In the data rows, 128 means zero.
Here are some points, one per row:
[159 135  89 135 145 121 135 175 160  89  98 116 117 196 148  85  73 192
 129 130 136 147 102 113 110 149 150 153 157 115 153  87  79 123 114 104
 130 104 170 153 109 176 194 121 153 114 117 141]
[ 96  94 111 124  99 159 137 104 141 119 129 155 128 140 125 138 158 120
  74 130  99 172 160  60 113 147 173 170  55  95  47 174 124 143 175 103
  98 141 105  89 150 167 156 117 172 142 138 152]
[174  83  87 152  94  79 110 193 168  79 170 130 176 107  84 112 145 119
 139 135 106 108 106 127 137  86 166 165 191  57 112 129 165 136 113 157
 187 157 117 112 116 117  80 145 119 121 111 105]
[127 117 168 136 150 130 134 139 128  89 133 148 146 119 130 145 170 101
 141 151 123 135 138 123 132 144 128 157 188 236 186 200 104 146 195 127
 131 106 110 153  90 150  72 122 151 100 101 178]
[177  97 130 137 153 147 122 163 127  84  96  98 197 131 137 110 129  93
 103 139 142 117 117 132  71 152 137  83  86 129 148 166 134 117 133  72
 202 150 140 104 144 119 101 132 115 156 117 140]
[102 170 129 175  71  85 104 131 107 139 134  90 175  83 119 160  81  97
 121 148  99 181 101 162 140  82  96  46 178 136  57 174 115 139 107 111
  98 153 129 102  92 138 191 148 126 166 105 150]
[ 95 114  79 150 229 134 194 171  95 155 114 117  96  91 134 149 165 129
  69 159 134 120 131 102  77 151  94 138 169  95 117 160 127 146 146 126
  93 154 106 147 103 146 114 147 123 172 155  48]
[158 127 161 129 120  90 128 137 123 128 122  85  61  88 156 146 107 168
 115 122 114 182 132  69 160 148 219 129 162 207 108 142 128 151 110 119
 123 132 136 118 157  92  81 140  72 171 133 116]
[ 87 103  92 114 137  88  97 133 161 136 113  47 170  88 166  96 116 132
 146 162 165 134 208 137 110 100 135 138  73 175 137 120  96 173  60 159
 164 133 142 132 169 123 131  98 181 103 134 111]
[152 113 107 149 110 116 152 137 128 183 155 142 116 155  99 127  90 161
 116 150 136 207 148  81 162 136 118  92 110 196  87 141 145  84 114 198
 141 163  96  87   9 156 122 139 192 139  92  81]
[137 127 129 134 132 121 126 105  78 139 136 126 158 167 173 106  86 104
 148 194 181 113  95  80  95 121 148 180 147 103  66  92  74 137 104  77
 142 155  60 174  63 144  72 145  65  89 200 148]
[155 135 120 145 122 107 192 133 114 115 176  88 161 145 116  89 108 178
  93 118 105  61 136 175  82 164 120 111 103 162  94 140 197 140 149 163
 136 102  96 150 147  98 158 109 135 124 125 151]
[111 148 102 122 118 161  95 142  68  64 171 147  90 157 104 135 203 155
  85 122 126 159 129  89 129 110 150  44 151 122 119 106  81  88 137 150
 148 153 156 117 152 114 127  94 103  83 123 159]
[108  80 116 108 103 101 130 125 103 181  86 117 106  95 142 141 170 121
  87  55 120  64 137 119 130  69 116 125 120 178 144  62 111  98 136 116
 183 162 156  75  71 131  75 106 186 169 109 152]
[139  92 159  99 116 134 151 133 116  88 154 195 137 155 164 134 135 165
 134  83 171 171 165 146 139 105 121 167 137 121 119  79 155 122 148  82
  95 154 127  95  77  90 168 123 102 125 138 118]
[129 115 110 127 109 154 100 159 122  97  70  80  95 155 185 145 100 128
 164 136 205 115 112 141 152 134 172 110 123  94 154 110 173 146 226 198
 130 136 106  82 131  64  98 144 168 154 156 170]
[172 125 125 135 161  80 115 143 150 107 153  98 142 198  51 131 147  63
 139  77 136  81 127  53 178 105 127 116 129 160 144 123 116 146 125 152
  79 143 155 142 156  73 159 177 116 135 148 165]
[197 142  76 156 101 107 115  42 131 108 124  95 118  78 158 138 186 143
  97 131 170 116  91 129 132 130 109 149 122 127  75 134  78 163 127 122
 130 111 123 128 108 111 125 168 123 174 106 114]
[114 146 129 159 109 114 150  74 128 128 103 118 138  98  96 123 180 144
 156 119  90  46 173 108 153 126 126 105 159 105 103  21 135 139 159 128
 107 104  79 142  98  88 142 143 110 130  90 158]
[ 83 165 131 137 105 171 152 203  84 184 148 115 141 121 107 117 107 136
 106 127 151 140  62 107 124 118 116 158 161 142 143  88 172 165 121 118
 160 111  92 116 184 110 157 177 156 139 152 100]
[ 53 150 102  90 127 155 154 159 122  80  77 136 137 157  71 194  86 123
 150 132 139 111 159 165  98 137 132 153 173 153  96 136  88 148 138 116
 111 166 164 106  99 122 129 139 148 125  84 135]
[119 144 171 156 119 172 131 127 211 136 138  99 132  80  96 124 147 171
 143  86 156 195 100  92  69 105 158  88 125 148 123 118 140 156 139 105
 134 142 154 182 109  92 122 131  67 114 132  89]
[100 125 147  67 136 153  97 126 140 125 149 115 162  72 158 120 148 149
 138 165 122 126 102 124 165  94 137 131 117  92 103 138 142 122 159 166
 114 170 135 148 113 186 144 117  71 132 160 140]
[141  81 125 192 136 163 171 124 111 165 139 148 166 153 103 126 127 141
 150 144 135 182 137 172 128  90 120 135 143 158 119 103 112 184 159 154
 111 107 177 120 161 146  88 127  93  99 194 167]
[153 166 199  83 144  82 121 117  79 117 118 113 115  92  92 115 135  89
  98 101  45 136 171 144 139 116 164 195 129 101 126 105 141 104  99 134
 149  87 129  86 106 130 153  92 123 139 199 122]
[ 88 141 111 146 109 135 135  89 143 118 141 101  43 177 105 159  85  80
 149 135  76 112 141  94  81 132  49 145 113  84 143 129 225  96 123 119
 139 198 133 144 125  92 111 124 131 135 170 126]
[139 130 180 108 149 124 149 119 108 142  93 129 106 115  86  96 120 154
 118  39 218 113 155 143 159 103  76 108 161 105  86 170  63 142 147 175
 152 144 119 187 131 125 117 136 114 139 137 125]
[107 131 113 176 154 146 102 175 131 114 181 181 114  80 139 133 110 110
 126  88 116 170 147 148 185 162 112 133 141 123 117  90 104 155 117  89
 142 113 144 155 148 114 119 135 120 183  98 189]
[152 165 138 176 158 135 119 139 137  70  94 150  68 128  75 138 146  97
 124 126 160 148  80 173 146 109 126 175  94 140 124  97 167 137  84 157
 114  97 103 141 166 158  85  96 161 124  86 134]
[172 161 100 123 183 151 147 134 164 116  74 118 177 126 150 132 102 118
  84  97 105 147 148 126 154 138  95 137 175 116 158 107 135 110 132 114
 125 150  63  83 148 144 154 143  63 102  95 111]
[133 135  75 118  71  81 141  60 132 136 121 122 135  90  68 100 119 114
  93 119 160 156  84 131 151 145 149 169 183 147 158 124 138  89 194  58
 130 167 163 146 131 155 140  93 125 173 161 195]
[ 71 132 121 113 111 121  65 102 148 138 136 153 172 121 117 156  89 112
  78 106 120  86 114 123  94 106 174 118  81 126 176 132 116 176 146 135
  87  87 107 112  75 136 117 133  83  87 155 100]
[117 112 108 130  58 100 139 176  97 131 133 118 148 131 128 131 131  93
 172  40 158 149 143 160 109 162 132 125  91 132 132 147 126 104 115  91
  68  77  78 135 124 108  91 105 110 196 120  75]
[115  92 119  83 151 112 133  75 109 115 129 171 145 131 133 142 102 206
 188 125  95 119 108  75 154 131 144  72 111  94 135 149 156 157 100  71
 178  66 127 170 105 148 109 123 174 152 114 161]
[151 176 130 105 119  99 125 185 124 132  96 183 169 116  91  76 110 100
 126 169 157 135 142  49 137 163  53 122 111  99 134 116 147 171 169 114
 112  90 199  77 137  77 110 109 141  93  90 104]
[ 91 116 128  87 143  77 112  81 150 113 154 193 162 164 123  95 205 140
 149 126 148 145 147 146 107  82  98 120 135 161 146 104 157  88 136 111
 111 179  94 130 199 121 145 196 155 160 131 135]
[161 118 147 102 128 133 180 163 114 112 144 152 108  48 136  98 101  47
 145 166 152 151 114 137 101 100 194  72  85  83 179 106 135 139  82 105
 125 138 104 155 100 121 175 141 115 107 127 203]
[111 200  79 148 108 116 158 131 148 161 129 159 162 172 187 157 154 102
  89 138 152 146 150 166 130 110 125 122 123 106 166 139  99  60 128 149
 163 145 179 182 104  69  80 141 122 103 139 147]
[162 138 129 108  98 205 139 113 132 115 121 153 127 176 206 106 165  79
 126  92 123 136 151  84  83 132  84 163 149 127 114 152 183 194  79 164
 131 120 182 111 106 155 155 154 129 158 138 191]
[196  99  89  79  81 151 155 123 143 127 123 173 173 114  91 139 142  44
 148 167 109 139 133 135 179 174 155  95 132 153 105  65 123 163 111 159
 145 125 143 144 118 136 141 124 104 159 162  28]
[107 177 121 165 110 152  73 137 103 132 146 161 125 137 126  87 151 109
 115 154 188  70 154 129 164 154 173 150 100 179 130 144 179 167 128 107
 160 147 161 148 102 137 167 143  66 141  81 115]
[ 87  89 190 193 153  98 156 123 132 155 137  98 151 167 162 113 174 117
 150 137 112 134  70  73 161 182 149 161  96  90 176 140  76 149 154 155
 126 182 127 129 103 109 141  69 121 151  98 107]
[129 157 112 144 199 161 114 123  97 106 150 114 152  46 113 106 120 162
 191  68 117 114  85 121 114 184 138 135 115 170 134 140 113  62 100 135
  91 137 154  68 121 127  94 154 154 139 146 144]
[114 108 142 171 105 132  80 107 117 106  72 165 114 109 141  85 122  75
 136  82  79 110 141 125  71 154 119 105 146 135  92  70 115  98 185 120
 126 166 134 140 145 172 130  92 129 109 151  77]
[113 108 175 126 148 181 100 110 155 143  24 101 175 164  92 121 174 155
 119 132 103 134 126 137 188 163 139 143 127 115 143 113 147  71  74 111
  89 134 128 172 129  80  80 143 197 163 167 151]
[172 185 115 122 167 111 100  90  85 182 152 135 112 166 101 101 111 146
 147  99 112 158 120 169 152 107 137 101 154  96 150 136 171 180  91  98
  67 201 126 108 114 161  93  81 144  96  85 100]
[110 168 150 103 123  95 155  97  87 104 150 112 180 164 105 176 122 143
 135  89 127 191 103 108  91 146  99 173  82  90 141  73 138 129 145 169
 184 135 164 151 155 170 111 174 138 111  87 133]
[136 184 169 152 121  90 115 170 175 179 127  86 143 137 109 153 172 102
 125 126 177 118 179 146 121 186 165  76 145  84 113 128 157 140 162 121
 156 140 153 110  95 169 138 159 179 105 166 136]
[130 115 120 114 133 197  91 139 150 158 181 101 139 132 137 126  82 105
 131 134 163 129 116 107  95  60 131 162 142 116 124 141 135  66 180 156
 127  58 144 176 105 112 144 104 130 129  57 128]
[143 132 157 131 147 139 102 183 138 112 136  83  99 173 121 144 141 154
 140 149  96 166  79 153 155 103  72 130  41 171 126 113 149 159 143  54
 150 100 128  95  95 100 105 103 119 151 181 116]
There is one direction along which these points spread out most. Take the direction at right angles to it along which they spread out most. Go by this last direction. Where along it does each point below lie, from 0 to 99? The average is 50, and the first point in the table lies past the average. One standard deviation of the points above along it is 16.
[168 149 122 130 108  96 106 159 106 153 103 191 161 126 120 180 168 136
  95 140 122 102 104 110  46 132 139 156 153 143 117 122 128 142 116 162
  77 178 129 178 103  34 176  90 151 146 133 151] 53
[156 103 137 166 136  81 154 169 115 129  95 148 125 104 170 151  78 139
 164 119  82 132 155 104 152  85 148 144  97 136 122 168 133 104 181 127
  82 150 167 159 172 148 122 159 151  77 117 111] 51
[148 112 113 115  70 152 128 114 169 183 160 126 109 151 108  91 125 106
 131 153 108 140 105 186  94 151 136 137 144  99 140 144  80 128 121 114
 115 122 106  93 129  94 111 163 105  74  78 149] 56
[101 136 162 137  76 118 150  90 137  83 131  86 121 128 150 133 175 107
 124 182 151  77 136  68 136 100 122 124 170 121 184 118 150  94 101 120
  64  84 114 114 128 157 120 102 135 109 173  64] 50
[ 73  89 167 102 116 132 169 120 121 137 165 123 127 148 125 125  88 149
  94 151 121  73 122 128 154  96 112 119 136 127  81  95 125 117  73 104
 103 175 166  92 143 130  84 119 105 154  78 164] 44
[ 80  67 146 121 166  87 111  62  84 122  92 100 123 147 115  93 171  85
 120 120 100 149 113 146 165 145 168 126 124 112  99 129 157 100 118 139
 132  63 154 125  99  45 178 176 120  63 108 101] 46
[138 126 197 137  95 121 136 118 144  85 161 201 105 121 125  99  63 146
  63 126 106  85 108 138 142 139 111  91 102 127 159 148  99 131 121 153
 127 145 137 152 105 123 126 174 186 148 161 115] 49
[172 104 152  89 129 111 104 178 173 185 150 167  89 123 147 180 132 121
 158 125 161  71  65 123 130 177 104 117 135 144 115 112 140 100  92 106
 158 104 110 117 159 134 163 109 126  74 146 143] 57
[124  99 124 188  83 134 133  87  91 141  81 198 127 127  86 166 115 139
 140 143 168 123 160  99 104 100 100 136 130  79 157 181 117 108  78 135
 165 138 112  63 143 118 194 120  82 148 140 139] 51
[117  99  85 108  81 123 107 202  93 142  81  96  95 118 116  93 165 168
 155 120  73 135 139 110 135 126  91 149  88 146 170 173 111 139 130 137
 125 147 116 182 112 176 116 187  93  98 103 146] 51
[185 136 144 119 134 198 142  86  89 121 200 114 115 124 136 159 144 147
 136 144  81  85 172 114 143  94 130 182 108 108 145 156  56 142 179  78
 154 190 145 122 151  97 156 144 194 126 135  85] 52
[123 151 155 113 177  89 116 115 151 150 112 169  67 155 127 104 138 154
 157 177 105 111 132 143  91 104 170 124 131 111 140 134  83 107 148 127
 144  91 139  94 120 143 104 143  98 255 123 113] 40
[100 215  92 126 129 130 210 164 160 117 117 175 127 153 143  92 154 104
 173  90 109 131  81 128 133  74 123 126 134 171  64 166 109 150 132 105
 174 152  97 111 124 110 144 111 135 118 118 112] 50
